In the data rows, the value 128 means zero.
Some points, one per row:
[123 160  88 117  92 101 136  99 147 114 125 150 108 129 109 137  87 122 134 119 127 121]
[136 119 142 113 119 127 125 150  81 105 149 135 104 134 112 141 133 125 127 139 157 140]
[148  93 246 198 178 250  94 221 122 162 144 113 235 183 167 106 247 151 100  89 134 180]
[ 83   0 231 143 242 130 255 158  83 158  95  85 175  67 170  98 163  57 255 173  50  90]
[132 111 168 149 140 154 140 159 133 137 110 135 173 139 136 128 151 141 135 112 114 126]
[145 160  87 119 114 117  83 107 135 129 118 121 110 124 128 140 115 145  93 123 133 132]
[ 80 144 156 170  82 123 171 139 169 118 136 188 157 177  87 134 100 104 167  67 142 121]
[ 98  92 156 134 112 114 228 143  97  96 153 169 111 148  90 125 115  91 217 119 146 117]
[ 90  62 222 178 153 167 211 180 123 131 139 132 189 163 129 104 171  85 205  97 129 134]
[163 139 181 131 134 208  62 194  73 123 198 128 147 164 130 107 210 152  88 124 187 183]
[118 140  92 122 142 102 140  85 185 149  97 108 145  95 152 112 105 117 134 125  91 108]
[110 152  63  88 126  80 116  42 201 150  99 102 110  65 144 101  73 110 139 142  94  94]
[124 128 119 113 106 112 132 102  97  95 182 120  71 122  96 101 110  81 175 139 175 140]
[166 148 108 105 161 149  53 120 137 152 124  82 134  98 174 104 158 160  71 147 128 142]
[146 106 158 130 141 154 136 169  80 120 129 141 133 135 126 151 165 152 114 145 138 134]
[103 198  59 107 102  83  76  60 227 155 113 122 127 101 144 111  69 128  94 104 121 109]
[104   5 175 111 213 114 246 150  67 139 107 104 133  76 154 116 144  94 219 180  81  98]
[163 153 104 110 154 147  49 122 149 145 127  90 134 113 180 125 166 171  58 153 130 138]
[ 88 150  97 163 100  88 172  77 202 127  69 139 141 137 104 140  66 117 155  96  76 106]
[117 121  85  98 140  69 141  85 161 138  94 102 106  76 150 132 101 117 132 160  96  94]
[120 120 166 157 122 156 155 170 108 125 137 158 152 163 116 141 147 138 135 112 139 134]
[100 141 143 176 128 139 122 138 209 176  75 131 206 145 149 143 127 153 106  84  77 115]
[119  92 154 139 149 136 165 137 117 143 113 128 138 126 136 124 131 121 146 127 112 118]
[109 139  92 119 130  97 108  79 193 149 100 118 135  80 141 106  92 119 135 137  99  98]
[156 187  89 102  84 114  57 157 109 126 130 163  93 143 120 182 131 192  26 138 155 125]
[128 154  72 106 118  98 110  84 132 127 123 114  78 106 124 134  81 121 117 138 129 120]
[122 115 116  92  99  99 199 131  67  87 150 177  78 123  82 144 100 110 177 142 156 117]
[120 125 153 167 140 152 131 146 165 160  88 129 181 137 140 138 134 152 103 109  89 120]
[ 91 122 128 154 126 105 166 101 192 148  90 133 158 120 124 130  91 100 161 104  88 101]
[156 179  51  96  93  82  87  84 132 100 129 126  71 131 110 151  77 142  92 135 138 129]
[150  96 159 103 142 145 150 184  27  94 185 125  96 135 125 128 179 119 144 161 177 152]
[137 122 170 137 108 156 137 184  62  79 192 149 107 180 103 136 174 114 147 118 202 165]
[126 129 119 138 126 131 133 115 144 126 112 122 136 142 132 122 127 135 135 121 120 130]
[107  88 152 149 151 122 186 118 134 127 123 116 146 125 126 109 117  86 185 119 106 119]
[140 182  36  91  62  66 108  79 126  81 141 153  40 130  87 170  59 134 113 140 155 114]
[141 101 162 113 149 146 138 163  94 129 154 121 129 127 143 121 164 118 138 141 140 137]
[113 128  73 112 143  65 159  79 166 161  40 122 118  76 141 163  69 141 100 145  55  83]
[125 132 104 134 142 120  98  91 175 138 104  91 142 109 145 109 119 130 127 133 100 130]
[115 192  45 126 100  91  86  41 211 138 112 105 105 104 120 111  73 113 121 111 101 116]
16 more points follow, each with its number after it:
[142 103 147 112 180 158  94 133 128 170 141  76 145  96 179  92 169 124 115 142 124 136] 0
[137  70 179 109 116 138 191 182   0  76 173 173  72 149  73 158 142 111 177 154 181 130] 1
[135 145 124 101 110 119 116 157  91 122 150 143  92 132 122 156 134 143  90 136 156 129] 2
[144  95 160  99 136 148 139 179  46 117 168 142 107 127 130 140 175 135 127 155 168 143] 3
[154 238  29  83  61  78  27  72 175 110 141 136  71 114 117 147  74 157  46 126 149 130] 4
[132 188  62 103  88  93  71  85 147 114 160 115  78 120 117 117  96 116 105 129 153 136] 5
[149 108 165 135 145 160 120 177  86 120 138 123 140 155 139 141 167 147 103 137 141 144] 6
[ 96  31 255 181 176 199 229 231  73 145 149 144 205 161 133 117 206 100 204 104 122 143] 7
[101 100 191 186 152 175 161 150 168 156 124 117 199 153 144  98 163 105 171  87 104 131] 8
[111 186  33 111  80  66  91  40 187 113 122 118  66 113 101 124  49 107 125 115 130 112] 9
[103 137 107 119  95  83 184 111 126 104 132 157  86 143  87 144  85  93 171 118 145 118] 10
[124 142 111 142 123 118 139 116 171 140  87 130 145 132 130 152 111 146 109 119  98 115] 11
[162 114 121  85 161 139  81 150  70 124 160  87 100  99 153 118 163 147  95 176 145 141] 12
[132 172 122 134  69 134 107 137 117  94 189 148  92 164  98 123 127 110 131 104 193 145] 13
[146 123 174 163 174 194  83 166 138 152 135  81 195 142 174 100 197 145  96 116 116 158] 14
[129 136 124 123  77 114 152 142  90  90 131 187  97 158  78 166 103 148 135 126 159 124] 15
Which two of these numbered points are nearest to each point below, looking only along the 5 directions in which the first points spread most? Their numbers follow each, nearest first.
[147  72 181 108 118 136 199 196   0  68 169 178  82 152  76 151 156 119 182 165 189 142] > 1 3
[157 168  99 103 108 119  72 150 109 126 155 142  90 130 118 157 134 147  61 142 164 136] > 2 5
[ 96  29 255 180 177 195 224 236  69 140 154 147 205 167 137 122 209 104 199 104 131 138] > 7 8
[133 185  71 105  88  97  73  86 155 107 154 129  84 124 115 122  95 116 107 129 168 127] > 5 9
[ 93 162  51 141 134  93  87   8 255 162 108  66 138  89 156  61  65  75 159  98  89 114] > 9 5
[182 123 118  93 137 146  81 163  40  99 168 112  86 133 138 135 172 159  87 171 182 161] > 12 3
[129   0 255 156 206 195 236 226  34 132 127 131 186 131 146 128 217 116 200 153 111 135] > 7 8
[ 89  33 255 185 167 199 241 235  92 144 151 157 213 173 142 127 213 102 198 101 129 137] > 7 8
[138 100 143 112 172 155  94 134 117 152 145  78 141  94 174  94 165 124 118 151 129 134] > 0 12
[153 116 120 103 153 126 105 139 111 150 112 117 131  88 149 130 150 148  89 168 114 123] > 12 0
[131  54 192 129 133 143 217 208   4  80 171 167  95 164  96 161 172 110 179 153 177 138] > 1 3
[135 183  74 115  86 104  74  90 148 124 121 134  97 124 112 132  88 143  88 121 142 131] > 5 4
[160  94 128 105 165 133 125 148  81 131  97 115 126  91 148 150 146 170  88 177  99 119] > 12 6
[102 100 111 119 130  92 184  84 131 117 131 134  99 107 106 114  84  84 193 135 124 109] > 10 11
[103 180  41 115  60  54 137  46 156  98 133 170  49 133  62 134  15  92 155 111 139 114] > 9 10
[115 145 120 134 128 107 136 129 173 156  78 141 157 114 136 160 117 153  91 119  86 102] > 11 2
[144 106 241 197 169 247 104 230 120 161 144 120 242 178 167 107 246 164  93  90 140 172] > 14 8
[144 101 163 118 174 156 112 142 117 159 128  98 162  92 166  99 175 126 122 144 114 137] > 0 14
[130  63 191 123 136 143 215 203   0  86 179 164  91 151  91 156 165 104 169 148 175 141] > 1 3
[132  99 124 123 172 129 126 113 134 145 116  95 141 100 156 104 138 117 142 143 108 128] > 0 11
[131 118 175 139 110 155 141 194  60  88 184 163 124 175  97 128 173 129 152 128 187 152] > 3 6
[125 168 121 132  69 121 111 125 129  80 191 153  89 177  95 118 115 105 151 101 187 152] > 13 15
[144 185  71 115  90 106  68  88 156 126 127 135  90 132 125 140  91 151  79 121 149 128] > 5 4
[101 110 109 115 131  83 185  92 137 118 130 119  95 103 124 110  87  77 188 134 122 111] > 10 11
[116 105 107 110 118  88 174  98  98  98 118 140  84 120  97 137  80 111 167 147 132 117] > 10 15
[144 143 115  99 123 124 107 133 102 125 133 143 107 119 135 141 131 142  93 142 157 124] > 2 12
[144  95 133  88 156 142 135 155  47 122 174 109  89 112 137 127 169 117 132 162 160 148] > 3 12
[148 155  93 107 111 120  96 122 114 119 129 126 102 131 125 148 126 146  86 132 135 137] > 2 5
[134  53 193 120 129 151 200 207   2  85 175 168  97 151  86 156 169 115 171 161 183 132] > 1 3
[138 116 158 142 147 158 112 171  95 128 156 123 138 145 137 128 169 130 109 124 150 146] > 6 3
[148 120 148 101 150 152  91 164  92 133 160 110 116 109 148 113 167 140  95 153 158 135] > 12 6
[131  95 124 100 160 118 149 122  97 130 128 109 109  96 141 117 138 120 141 164 120 123] > 12 0
[133 149  92 108 101 108 104  96 142 118 127 132  98 121 126 129 101 127 131 129 149 123] > 5 2
[122  85 150 120 135 126 190 159  69 114 137 147 111 121 107 143 140 119 159 147 135 116] > 3 1
[142 116 167 154 133 168 114 160  95 111 160 125 142 163 116 122 164 120 132 113 158 155] > 6 3
[103  18 242 152 196 181 211 205  67 142 141 119 181 127 151 110 207 105 195 140 110 128] > 7 8
[150 190  63 116 105 113  33  74 182 124 133 101 104 128 137 117 113 143  76 125 136 141] > 5 4
[153 116 143 106 148 158  95 150  58 110 184  94 104 132 141 106 170 127 124 147 164 162] > 12 3
[106 137 109 131 126 111 127  92 186 152 112 119 137 106 132 117  99 116 142 114 105 109] > 11 10
[122 134 126 127  87 108 149 151  90  89 128 177  90 157  87 170 102 141 120 127 163 122] > 15 2
[182 102  95  25 132 102 137 137   0  76 190 130   7  91 111 131 131 126 124 214 201 142] > 12 3
[142 151 152 169 135 195  58 143 159 141 160  98 172 168 146  93 175 135  99  92 144 163] > 14 6
[149 180  63  89  99  91  85  69 143 105 111 135  84 114 120 130  75 157  99 149 131 120] > 5 9
[ 91  87 168 150 111 114 222 131 101  89 148 162 121 153  84 111 106  69 239 110 142 121] > 10 1
[109 193  60 125  92  87  75  49 225 132 113 118 118 118 127 108  68 111 113 103 120 113] > 9 5
[129 158 145 164 140 172  62 126 206 160 125 106 206 143 161  86 161 142 108  86 112 150] > 14 8
[143 113 191 179 153 200 108 163 131 134 147 112 197 165 145 102 188 129 131 105 130 171] > 14 8
[122 129 120 101 107 113 125 119 110 122 186 137  85 115 117 107 127  89 155 134 174 123] > 13 2
[118 127 170 169 161 172 106 148 171 176 109 105 202 137 173 114 159 139 100 100 102 139] > 14 8
[151 136 118 113 121 127 115 128  91 101 147 135 102 126 110 123 130 136 123 146 149 139] > 2 3
[128  77 142  90 163 127 162 130  60 120 147 113  98  86 136 114 137 108 162 173 133 118] > 3 12
[131  85 162 131 172 160 155 118 117 123 122  88 150 115 147  88 144 108 171 146 108 138] > 0 8
[100 146  60  92 129  70 121  59 201 162  95 115 116  55 142 106  69 114 140 140  78  90] > 9 11
[144 177  58  95  93  91  89  87 135 129 109 142  79 114 112 156  78 157  76 138 134 111] > 5 4
[106   6 183 105 156 101 255 165   5  90 126 161  79 107  92 147 122  96 238 177 122  91] > 1 3
[143  93 138  94 140 116 162 150  49 118 132 133  86 112 126 152 138 123 134 158 142 121] > 3 2
[169 245   0  62  64  57  15  59 158 114 117 129  53 105 125 161  73 180  18 146 145 120] > 4 5
[129  13 255 147 201 185 231 240  17 127 143 131 171 137 150 142 218 121 175 156 124 133] > 7 3
[128 107 199 155 135 173 146 195 109 143 150 152 171 161 129 140 181 135 129 103 142 137] > 6 8
[115  60 255 200 169 220 189 233 102 146 141 136 228 189 139 112 224 117 164  88 132 160] > 7 8
[131 135 131 143 137 137 116 127 157 145  93 126 151 129 148 141 129 152  96 120 109 127] > 11 6
[134 152 125 126  77 122 151 145  85  94 142 181  85 170  75 166 100 141 123 115 156 135] > 15 2
[143  56 192 114 137 153 218 192   0  75 180 159  92 143  88 133 170 113 199 153 159 142] > 1 3
[156 155 102 132  94 131  93 130 104 116 117 144  95 144 100 162 108 153  73 135 142 140] > 2 15
[124  95 194 163 133 181 143 188  99 128 149 152 167 166 122 133 176 137 137 109 147 139] > 6 3
[ 81 123 174 207 164 158 146 130 252 201  57 117 252 136 166 117 132 126 128  65  46 110] > 8 11
[ 79 145 168 201 148 157 115 106 255 204  77 103 242 142 168  92 128 115 131  61  68 123] > 8 11
[113 112 103 107 119  93 162 100 105 108 134 142  86 120 114 132  92 107 169 139 134 113] > 10 15
[104  80 149 137 128 112 208 127 104 106 115 150 123 129  95 132 106 105 205 134 112 110] > 10 15
[115  23 210 122 157 139 254 188   0  76 170 140  96 142  94 131 160  85 225 162 157 134] > 1 3
[115  48 255 181 187 215 181 221  99 154 143 138 225 151 154 103 223 126 165 114 127 138] > 7 8
[146 192  53 106 107 107  43  66 174 137 118 107 109 110 145 119 100 154  75 136 134 123] > 5 4
[112 159  89 125  88  85 145  92 149 108 123 150  97 136  95 137  75 103 143 110 138 115] > 10 5
[111 137 112 152 115 110 142  96 183 134  88 132 134 135 117 140  89 124 142 108  97 115] > 11 10
[130 145 133 121  90 118 138 147  91  95 137 172 105 159  89 165 106 146 122 121 154 123] > 15 2
[115 127 111 122 113  98 168 115 124 118 123 150 108 121 107 144 103 111 147 129 124 114] > 10 15
[172 255   0  87  63  81   0  27 226 135 107  99  76 104 136 140  57 193   0 126 131 137] > 4 9
[111  12 217 131 189 145 255 186  46 126 130 128 149 116 138 134 172  94 211 152 112 121] > 7 1
